The rows of X fall into 4 groups, which share some directions, and each row is roughly a mix of its group's hidden directions, except one row that fits no group.
X, 113 rows:
[[-29  -1   8 -60  29 -14  31   9  -2   8  -4]
 [-31   3 -54  14 -31 -15  10 -28 -17 -13   4]
 [ -4 -21  -5 -20  18  35  17 -41  22  24  34]
 [ 22  14  26 -27   1  10  -5 -54 -27  23 -16]
 [-28  22   6 -30  15  -2  14 -18  -3 -21 -56]
 [ 38  16  -7  30   2  34  -4 -37  32 -16  10]
 [ 24   5 -25  14 -21   7 -53  31 -18  12  20]
 [ 18  46  -2 -35  -1 -28  18 -41  -9   1  -8]
 [-35 -14  -9  15  14   6   6  60  26 -18   1]
 [ 18 -35 -25 -34   2 -41   1  15  17  -1  32]
 [-12 -35  50 -16 -21 -17 -32 -13 -14  16   6]
 [-12 -18  32  11  24 -32  37  -9  37 -17 -17]
 [ 37   9 -11  38  -5  27 -21 -29  27 -27  -7]
 [ -8  46 -25 -14   2  36 -39  10  -6  -6  24]
 [ 43  -2  32 -27 -10   9 -15 -34 -27  14 -21]
 [ 18 -28   3  24  -4  38 -31  44   1 -20 -11]
 [ 45  -6 -19  19 -23  29 -29 -20   5 -17  29]
 [-16  34  20  23 -10  54   9 -11 -26  17   9]
 [  7 -53  43  32   2 -13  -2 -15 -15   0  16]
 [ 24 -29  39  21  -5 -30  22  -8  10 -13 -38]
 [-22   5 -20  41  -6 -56  -2 -24  17   0   1]
 [ 43  -1  34 -21 -15   0 -15 -28 -29   9 -31]
 [  9  19   4  13  25 -41  16  32   6 -18 -45]
 [-17 -41   6   4   4 -35   4  47 -27   3  19]
 [-26  -8  -7  28 -21  36 -38  31 -21  13  11]
 [-27 -17 -13  -4  16 -51   3  32  20 -16 -29]
 [ -5  25 -40  27 -36  30 -14 -25  17  16   6]
 [-23  30 -27 -28   0 -37  38  27   2  -8  -5]
 [-15  18 -62  24   6   6  17   7   3 -33   6]
 [-24 -29  14 -13  22 -50  13 -29  27  -2  10]
 [-31  19 -18  16  -2 -49  24  -8  23   9 -32]
 [-12 -21  16 -27  38 -15 -47  10  32  -1   5]
 [  3  -3  18  44 -38 -27 -36   6 -21  20  -5]
 [ 22  -8  27   2   8 -53  28 -31  20  -1 -16]
 [ 21 -20   2  39 -26 -24 -31  43  -8   5  -9]
 [ 40  -2 -17  26  16  47 -12 -15   3  -1  35]
 [  9  33 -13  14  26  39   9  10  20 -46 -11]
 [ -4  -2 -15 -26  28 -30  28 -35  24  18  32]
 [-50  17   3   3   2  47 -17 -23 -10  15  21]
 [  0 -34  36 -17  42 -32  28   0  14  -5  -8]
 [ 25  10  35  28 -32  -6 -32 -19 -25   4 -28]
 [ 33  20  10  22  10   6  -1 -46  25 -14 -37]
 [-42  11 -44  -6  19 -10   1  -2   5 -43 -21]
 [ -5 -21  62 -21 -21  -3 -23 -20 -13  14 -10]
 [-17  25  34   7 -24 -33  20 -23 -20   0 -38]
 [ -3  18 -22 -18  41 -18  38  28   4   8 -33]
 [ 49  15  12  18  -7  14 -12 -49   7 -10 -22]
 [-19  15   6   9  -9 -53  28  35   8 -16 -27]
 [ -5  -8  16 -27 -14  -6  11 -21  59   0 -35]
 [-39  31 -14 -30  -9 -35  17  17   3   4 -34]
 [  7  33  24  -5  11   5  16 -59  -5  20 -23]
 [ 30 -10  35  20   3 -47   9  -2  23 -20 -28]
 [-25  47   2   7 -34 -27  -5  20 -30   0 -23]
 [ 20  -8  25  -3 -35 -13  24 -11 -28  51  -1]
 [-29  16 -17 -39  -9 -29   4 -20  46   0 -14]
 [-32 -18   8 -36  -2 -14  11  43 -28  24  20]
 [-39  12 -45   8   2   2   2  -9  -2 -50 -11]
 [-42 -15   2 -36  11 -27  18  36 -15  21  10]
 [ 48 -11  14  29  -9  40 -29  10 -11 -16  10]
 [ 41 -33  25  30  -8  23 -31  11  -1 -15 -20]
 [ 24   4  17 -16 -22  -1 -16 -46  14  49   3]
 [ 16 -21  48  -4   6 -12  22  42 -24  23  -3]
 [ -5  23  -6  -7 -18  23 -26 -61  23  -9  -7]
 [-31   9 -32   7  21  11 -16   3  14 -58  -5]
 [  8  26  -7  31   4  54  -8 -37  17  -6  15]
 [ -1   2  26 -39  -2 -36  34   3 -26  35   1]
 [-14   2  11 -48   5 -31   9 -25 -32  36  -1]
 [ 30  -9  55  10 -27  26 -18 -10  -4  13  20]
 [-15  11  20 -39  45  -7  -3   8  14 -12 -44]
 [ 34  18 -11  11 -19  16 -15 -60 -11   4  18]
 [-34  12  33  -4   3   0  42  -1   4 -27 -41]
 [-20  10 -22  30  30  25   4  -1  52 -21   5]
 [  9  13  14  -3  24 -36   5  48 -22 -25 -28]
 [-10 -31  16   7  27 -41  35 -15  36   4   8]
 [ -7 -11  25   0  32 -55  14  26 -21 -16 -14]
 [ 41   0  18  32 -18  -7 -54 -13  -6  10   3]
 [ 19 -32 -28   6  21  19 -23  42  25  -8  24]
 [ 29  16  35 -10  -1  -4   1 -40 -17  11 -46]
 [-17  15 -31  -4  40  -4  44 -20  25  24   0]
 [ 47  18 -13 -10 -21 -47   3  19 -14  -8 -23]
 [-41 -11  -7 -42  11  10  -4   5 -25  30  34]
 [-29 -22  15 -39  18 -44  -3   8  -9  21 -26]
 [ 43  13  -2  -8  28 -37  -4   4  41 -25   5]
 [-16  -3 -65  15  10 -12 -15   3  18 -14  29]
 [ 35   1  39  -2  19 -15  14 -35  24 -25 -26]
 [-35  16 -14  -8  24   2  16  12  -6 -50 -36]
 [-23  19 -49  17 -22  -1  33 -14 -22 -25 -13]
 [-15  17 -10 -40  -3  11  20 -39   9  36  30]
 [ 12  22  19 -13  10 -43  36  -8  18 -28 -31]
 [-22   1  10 -42   3 -11 -13  31 -50  -6  22]
 [-38  31 -38  -1 -39 -27 -18 -10   5   4   0]
 [ 21   7  -4  50 -27  26 -30   1  -2 -32 -16]
 [  8  -7   3  21 -56  37 -34 -13  -7   4  11]
 [  3 -25   9   3  10 -20   9  58  29 -23 -22]
 [-30   1 -46  21 -27   2 -12 -30  -6 -33  15]
 [ 29  37 -45  22  11  33  -1  -2  24   1  -5]
 [-26 -16  -4 -42   5  27  19 -32  12  27  28]
 [-30 -14 -12  12  -5 -14 -13 -22  -5  49  44]
 [ 17   6 -30  25   5 -40   0 -30  37 -25 -17]
 [-22   5 -33  22 -12 -26 -10 -45  32   7  21]
 [ -6 -30   4  29  -1  -3  -1  50 -21 -27  32]
 [ 15  35 -45  32  -9   7 -12 -17  38  -5  -6]
 [-34   0 -29  17  15 -43  21  20  33 -14  -4]
 [ -5 -22  28 -49   8 -30   2  19 -24  18 -27]
 [-43  14  26  37 -16 -15  -8  34   3 -15 -24]
 [-34  40  10  31 -20 -13  34   3 -27  15  -7]
 [  5 -14  36  31 -17 -27  -8  30 -36 -13 -26]
 [-15   2 -12 -60  19  32  16 -10   3  16  25]
 [  3 -43  42  10  24 -40  16 -10  13  -9  -5]
 [  1  12   5 -40  17 -11 -19 -37  30  31 -27]
 [-34  -5   9 -36   3 -15   0  20 -53   6  24]
 [ 45  12  -9  27  21  51  15  12   5   4 -15]
 [-12  16 -36  27   8  25 -26 -47  16 -14  11]]
Which four rows in each list fit none of the groups? Every other row fits one group, some only roughly. Give them in the order they come.
  * J_47: [-54   3 -38   6  22 -23  14   6  24  -1  20]
  * J_992: [-40 -12  21 -48 -15  18 -27  18 -18   4  13]
  * J_454: [-43  -3  -3 -57   3 -22  12 -10   0  16  20]
  * J_506: [-27 -41   2  -5  36  22  21  -8  35   8  25]
  * J_240: [ 35   4   8 -26   6   8 -10 -64   2  15  -1]
  * J_249: [  8  38  -1  -2 -20  20 -31 -47  -8  24 -20]
  * J_555: [ 13 -11  37  18 -21   0  37  31 -40   2 -13]
  * J_518: [ 48   6  19  25 -14   3 -26  43 -20  -2 -12]
  * J_250: [  2  -8  21   6   3 -23  15 -32 -11  45  47]
  * J_76: [ 46  -6 -26  18 -14  -9 -29 -38  14 -25  -1]
  * J_659: [ 10  11   8  44 -23 -26  -1  12  14  -9 -52]
  * J_866: [-16 -34   4 -13  20 -48   2  41  -9  22   3]
  * J_708: [  8  34 -35  16   1 -26 -37  23 -17 -29  15]
  * J_786: [ 35 -36  13  39 -13   6 -42  18   0   2   0]
 : J_992; J_249; J_518; J_250
  * J_654: [-21 -17  -6 -20   2  -7  25  51  -2  16  43]
  * J_82: [ 18 -16 -23  17  12  35 -42  26  36  -9   3]
  * J_839: [ 15   5  13 -35 -20 -13   7 -20 -46  36  22]
  * J_945: [ -7   1  21  24 -40  42 -25 -38  -6   0   7]
  * J_637: [ 26 -27  -1   5  -6  47 -47  14   2 -22   0]
  * J_562: [  7 -31  55  36  -4  12  -7  -6   8 -17 -27]
  * J_531: [ 23 -15  49 -16  26 -25  -1  10  30  14 -27]
  * J_725: [-63 -10 -12  15 -14  29  -1  27 -14  10   3]
  * J_65: [ -2  38   0  -5 -14  28  25 -40  -5 -22 -38]
  * J_305: [ -2  40  36  -5 -12 -17  18 -27  -7 -21 -41]
  * J_153: [-22  20 -47 -22   3 -18  -2 -43  15  10 -23]
  * J_845: [ 23   9  42  16  -1  28  33  33 -23 -19 -13]
  * J_630: [ 27 -13   9  -7 -31  36 -16   5 -30  14  43]
  * J_376: [ 23  14  31 -21   0 -14  39 -33 -16  35  14]
  * J_498: [-20 -25  36 -33   2 -24  -4  31 -23  25  21]
 : J_82; J_945; J_531; J_498
  * J_937: [-43  32 -47   1 -14  -9  11 -20   1  25   9]
  * J_443: [-22  43 -48 -29   2   3 -20 -17  12  -2 -15]
  * J_251: [ 34  -3  21  30  -7  45 -29   1   2 -22 -26]
  * J_181: [ 11  14 -32  -8   7  52   4 -31  17  18  29]
  * J_346: [ 39 -13  46  -6   0  42 -14  -6  11  24  -7]
  * J_602: [ 17   2 -19   9   9  53  14 -34  33  21   9]
  * J_16: [ 12  21 -36  26 -11  41 -28  -2  -5 -30  23]
  * J_572: [ 33  13   2   7 -36   3 -18 -40  22  26 -29]
  * J_131: [ 40  33  15   7 -18  41  -5 -35  14  13  -3]
  * J_449: [-10  33 -14  -8 -21  19   4 -55   2 -12 -33]
  * J_840: [ 14  38 -20  33 -28  -4 -12  23   9 -11 -42]
  * J_313: [ -4 -12   1 -13  28 -36  40  19  37 -27 -10]
  * J_319: [  9  32 -22  22 -35   6  -5   3  29  -1 -48]
 : J_443; J_346; J_16; J_572
  * J_644: [  6 -43  -9  42  13  16 -21  24  19 -20  26]
  * J_819: [ 20   1  27 -44 -11  -3   3 -17 -42  34   7]
  * J_682: [  4  20 -22 -24  -8  24 -27 -28 -49  17  16]
  * J_126: [-11 -14  14 -49  -1 -19   8  14 -39  33  21]
  * J_560: [-22  18 -12 -39  17 -24  20 -17   1  11 -49]
  * J_824: [ 17 -33  19  28  17  45 -17  -2 -25   8  29]
  * J_771: [-14  15 -37 -46  26 -11  -5 -23  27  21  10]
  * J_900: [ 18 -14  -8  27  -8  29 -58  15  -8  10  24]
  * J_927: [ -1   2  24  19 -10  28 -29 -57 -10  22   6]
  * J_441: [-15  21  12 -23  16 -41  38 -29  -1  27 -16]
  * J_245: [-19  27  -1  11 -13  31   2 -32  -1 -51 -25]
  * J_929: [ 34   6 -28  54   8   4 -20 -20  19 -10  19]
  * J_136: [ 48   6   6   9 -36  26 -12 -25 -25   8  26]
  * J_271: [-38  21 -22  45  14  -8   9   3  31 -23 -19]
 : J_644; J_682; J_824; J_771
  * J_341: [-28  -4   9  -3 -40 -12  27 -26 -42   2 -26]
  * J_312: [-20 -11 -11 -10 -13  19   5  34 -17  14  60]
  * J_575: [ 28 -11 -14 -11 -32  10 -37 -26 -36   5  29]
  * J_533: [-16 -21  42 -20  14 -24  39  27 -18 -17  -8]
  * J_350: [ 51  -9  19 -24  15  -5 -12 -40  15  -2 -28]
  * J_54: [ 10  55 -35   1 -13  11 -27  -5 -25   9 -22]
  * J_639: [ 46  -4  16  35  13  -5  -4 -25  43 -13   7]
  * J_730: [-27 -21 -45  17  13 -23   3  35 -11 -24  22]
  * J_550: [ 32 -25  41  16  -1   7 -19  28 -39 -18   1]
  * J_491: [-22 -22   0 -38  -5 -25   2 -12 -36   3  45]
 : J_533; J_54; J_639; J_491
  * J_606: [-66  15 -19   4  20   6  19   8   3  12  25]
  * J_203: [ 14  -4  22  41 -31 -23  -3 -24   4 -19 -42]
  * J_407: [ 34   3 -19  46 -33   9 -28 -10   1 -31   1]
  * J_246: [ 40 -17  23  43  13  -9 -23  18 -20 -29   5]
  * J_689: [ 19 -16  -3  27  -3  18  10 -12  24  28  57]
  * J_895: [ 12  -4  21 -15  31  -8  24 -58  27   0   5]
  * J_794: [-30  21  36  -6   8  -3  26 -55  -2   6 -11]
  * J_276: [-15 -22   7  -5  37 -19   7  60  -9 -18  -1]
  * J_175: [ 18  36  10 -22 -12 -19 -12 -40  21 -19 -36]
  * J_932: [ 28 -13  18  15  -4 -11   7  40  10 -39 -41]
  * J_360: [ -2  -3 -52  38 -14   5  -8   0   2 -23  41]
  * J_715: [-30 -11  20   1 -24 -45  11 -25  28   3 -31]
  * J_471: [ 15 -37  38  -7  -3 -17 -31  14  -1  33  31]
  * J_535: [ -2  14 -14  41 -19 -30 -40  34  -3 -21  -8]
 : J_203; J_689; J_175; J_535
  * J_290: [ 23  -7 -10 -10 -43 -16  -1 -10 -44  13  39]
  * J_726: [-46  -7   5 -51 -21   8   1 -21  -7  19  21]
  * J_93: [ 15  -4 -35  36   6   8  21  45  -6 -13  31]
  * J_163: [ -6 -26 -10  26  26 -20   3 -43  16   6  43]
  * J_568: [-32 -13 -35   8  24 -23   8  40 -10 -34   3]
  * J_81: [ 50   2 -12  20  24  46  10 -12 -21   7   6]
  * J_987: [ 38  13  12 -30  13   2  21 -51   4  24  11]
  * J_20: [-16  28 -34   8   1 -36 -12  45  24  -9  15]
  * J_834: [ 23  27 -10  22   2  24  -4 -62  18  -3   5]
  * J_128: [-42 -10  15 -21  10  27  41 -33 -18   7  -6]
  * J_396: [  2 -32   6  43 -12  14 -15  39   0  -3  40]
  * J_734: [-39  12  -4 -22  33 -12  30  23  23  34  -4]
  * J_11: [ 20  22 -30 -23   0  26 -13 -52  23 -14  -6]
 : J_81; J_396; J_734; J_11
  * J_40: [ 25 -30   4 -19  25 -37  33 -35  19   8   5]
  * J_15: [-35  -5  -1 -64  -2  -1   3 -13  -6  11  29]
  * J_629: [ 14   8  29   3 -12  -8 -19 -64 -11  -2 -26]
  * J_344: [ 12  -6  18 -14  40  33  11 -30  36 -28   1]
  * J_823: [ 29   5  -2  -7  31  12 -12  31  33 -47 -10]
  * J_853: [-25 -34   9 -30  56  -3  18  15   4   4   6]
  * J_699: [ -8  23 -65  12  -8  12 -22   2 -25  -6  18]
  * J_349: [-27  35   2   0  -2 -24  44 -37  21 -14 -13]
  * J_564: [ 13  25  -4  41  15  -3  17 -28  47 -16 -18]
  * J_479: [ -9 -34  30  46 -11 -11  -7  35   9 -12 -23]
  * J_321: [  4 -10  -8 -34  40  42  14  -7  -9  14  37]
  * J_687: [ 17  23 -23 -35  17  24 -18 -33   1  10  41]
 : J_629; J_853; J_699; J_349
  * J_98: [  1   9  34 -16  36   0  20  40  -4 -16 -38]
  * J_150: [ -4 -26  28 -23   9 -37  17  31 -25  33 -12]
  * J_332: [ 27  27 -37  53  -6  21 -14   9  -9  -5  10]
  * J_237: [-21  20   5 -10 -22  20   1 -50 -13 -30 -33]
  * J_43: [-46 -16  23  12  11 -35  37  12  20  -3 -17]
  * J_277: [ 11  19  18 -13 -15 -51  27 -37 -11  11 -19]
  * J_534: [-24  20  31 -16  -3  23   6 -23 -10 -39 -41]
  * J_8: [ 17   1 -45  51  18   5   0  18  24   0  21]
  * J_512: [ 15  -2   7 -47  -8   2 -15  14 -46  34  20]
  * J_623: [ -9 -16  46 -14  28 -21  37 -31   1  11 -17]
  * J_928: [ 14  -1  33 -14  18 -23  17  30  12 -20 -50]
  * J_411: [ 31 -16  47  -5 -14 -17 -14 -17 -41   9 -20]
  * J_409: [ 14 -10  42 -18   1  -7  -8  47 -32 -21 -19]
 : J_8; J_512; J_623; J_411
